Each second row below is the first row of its pair, turned about zero in one of three ways (a turn may also mirror it), then rescaled, with some noise.
Each pair is followed by the number of its way, counting from 0 in the order the ways first appear.
[-22  10   4   7   6 -24  36  49]
[ 48  29  12  16   6 -35   2  24] 0

[ -8  28   8   9 -26 -60  23 -19]
[-31  13 -38  24  34   3  35 -18] 1

[ 72  16  27  41 -12   7  50  32]
[-53  71  27  30 -17 -48  36  27] 0

[-39   1 -25  26 -10 -63 -18  20]
[ 14  48 -65   0  12  33  11 -25] 1

[-37  61  -7  22   0 -36  24  30]
[ 21  53 -31  68  11  -7  -8  14] 2

[-30  13 -32  12 -47 -44 -18   6]
[-24  19 -71   9   8  20  -6  16] 2

[-17  21   9  -4  10   7 -12 -12]
[  6  -2   9  16   4   2 -24 -18] 2

[ 36   1  29  36   2  19 -17 -39]
[-19 -27  50 -27  -8  18   6 -31] 1

[32  2 47 46  6 35 -8 -8]
[-29  12  70 -41  -5   5  -1 -22] 1

[ 53 -37  21 -50  59  40  24   4]
[ 19 -38  60  -1 -54 -49  34  42] 1

[ 18  45 -31  54  -5 -19  12  20]
[ 17  13 -25  49 -22  24 -13  54] 2

[-19  62  13  -2 -10 -28 -12  32]
[  8  33 -35  45 -18 -10 -39 -10] 2

[  16 -104   -2  -75   50  -54   38   56]
[ 15  45 -20 -86  -8 -60 111 -24] 2

[ 30 -45 -87 -65 -54  25 -12 -19]
[ -1 -73 -59 -87  23 -20 -12  36] 2

[ -1 -14 -35   2 -29 -25  -8  23]
[ 23  11 -47  12   7   8   1  16] 0

[ 59 -20 127  56 -24 -18 -18  -8]
[-127   12  103   54  -59  -13   25  -25] 2

[-33  20 -13   5 -12 -30 -18 -23]
[  3  -7 -32  24   7  26 -13 -26] 1

[ -9   5  26   6  -1   3 -24 -31]
[ 10 -17  22   8  -2  11  -6 -39] 1

[ -4  37 -39  42  -5 -47   5   5]
[ 12  15 -52  45  -4  25  11  36] 2

[  7   7 -45  23 -20 -15 -11 -17]
[ -4 -22 -33   7  -4  29   1  29] 2

[-62  46 -16  22  -7 -84 -11 -10]
[ -8  41 -70  60  19  42  13 -48] 1

[20  1 44 15  0 10 11 20]
[-17  14  39  22 -13 -24   0  -3] 2

[  9  18  26  15  10 -25  27  -4]
[ 10   2  21  31   4 -21  32 -10] 0

[-32 -23  25   8  -3  54 -28  -5]
[-18   6  40 -29  10  20 -46 -31] 2

[-51  11 -30  -8 -21 -36   6  16]
[ 55 -24 -26  40  16   0 -16  14] 0

[-40   0 -64 -31 -39  -3 -20   9]
[ 10   4 -75 -32  32   1 -32   6] 2

[-28   9 -42  -5 -17  -4  -9   1]
[  3   1 -34   8  21  22 -36  20] 1

[-19 -24  12 -17 -12  10  -3   4]
[ 12   5  -8 -17  24   4  -7 -18] 0

[ 53 -21   4 -51  49  32  -3 -18]
[ 20 -54  28   6 -53 -29  20  26] 1

[ -6   1  47  18  11   0  -2 -25]
[ 10   0  36   4  10   7  26 -38] 1

[ 34 -59  61 -30  29 -16  30  28]
[ 35   4  30 -35 -22 -69  60  -3] 1

[-19  21 -35  19 -17  10   7  16]
[ 16  12  -3  12   9   6 -30  34] 0

[ 12  31 -41 -32  42  60  -3 -53]
[ 69 -80  25  -2  12   9 -13 -11] 2

[-25  28 -23  39 -13 -46  11  24]
[ -1  36 -43  35   5  21  -3  36] 2

[-45 -26 -37 -24 -13   7 -20   4]
[  8   1 -40 -51  36  24 -11 -22] 2

[ 33  -2   3 -37  68  22   7 -10]
[ 19 -35  41  25 -49 -12  19  21] 1

[ 10  24 -18   7  -6 -20   6  -9]
[-31   6 -13  18  -6   4   9   6] 1

[  2  24  32  19  33 -25  29  20]
[ 21  10  42  24 -13 -28  22   8] 0

[  3   8 -38  -9 -29  -1 -14 -20]
[ -8 -31 -40 -14   4  16 -16   5] 2

[-50  31 -13  21 -21 -29 -19 -14]
[ -6  19 -42  37  26  32 -22 -15] 2

[  9  -6  25 -10   1  14 -14 -42]
[-31 -17  14  -5   8   4  11 -26] 0

[ -8  -1  19  26 -22 -14 -14  -4]
[ -9  13  -1 -11  20  14   3 -28] 1

[ -2  43   9  24 -14 -29 -11 -11]
[ -3  -1   1  47 -16   7  -3 -14] 0

[ 12  28  45  56 -21 -33  -9  29]
[-46  37   5  58 -37  13 -14   9] 2

[-29  14  18  -2  24  22 -13  20]
[ 21  31  20  -3  -1   6 -27 -12] 2

[  3 -48  -7 -34   0  48  14  33]
[ -7  19 -17 -72  21 -20 -21  11] 0

[-33  28 -33  -9  -1  -5  15   9]
[ 37 -18  -2  15  11   4 -24  30] 0

[  0   4   9   1  38 -54  16 -10]
[ 14  11 -10  25 -11  -4  60 -28] 2

[  23  -98   55 -100   70  105    9  -30]
[  28  -45  115 -119   15  -51   30  -81] 2

[ 12 -62  -9 -58   1  95 -23 -74]
[  40 -127   64  -22    4    6  -29   12] 1

[  6   2  18  19   8  18 -11  10]
[-20  24  19 -17 -15   0  -6 -13] 0

[ -15 -102  124  -17    8  118  -32  -17]
[ -51   48   63 -127   58    6  -25 -104] 0

[-53  52   1  15 -11 -19 -16   0]
[  6  18 -36  49  20  21 -32 -20] 2

[-30 -20 -36 -43  14  46 -12 -25]
[ 48 -47   4  17   8  14 -32  26] 1

[ 40 -14 -38 -42  15  53   7  -2]
[-46 -18 -10 -61  -8  -9  -7  51] 0

[ 11  12 -21  29 -16  16   9  21]
[-15  27   3  22  -3   1 -15  30] 0

[ 28 -16  20  18 -19  58   7  -6]
[-26 -22  61 -29   2  -6 -26  24] 2

[ -9  25  -4 -19  -3  20  -3  -6]
[  3 -25   2  -7   5  -8 -31   1] 0

[ 83 -25  88  44 -20 -47   0 -23]
[-48  50   1  25 -28 -18  81 -71] 0

[ 16  20 -10  14  25  -6  13  -8]
[-29   1  20  19 -16   7  19  14] 1

[-13  43   1  -1   4  -5  -9   4]
[  7 -23  16  21 -17  -3 -20   3] 0

[-26 -40  -3 -46  30 -10  -3  14]
[ 43 -12 -13 -57   3 -13  10 -15] 0

[-11 -17 -71   8 -10  -7  20  15]
[ 23   4 -43  -1  20  24  -2  54] 0

[ 25  33 -11  -3  14   8  10   1]
[-26  -1  16  19 -20  -4  -2  17] 1

[  59  -61 -105   -2  -39   20   10   23]
[-20 -51 -44 -82  -4  21 -17  96] 1

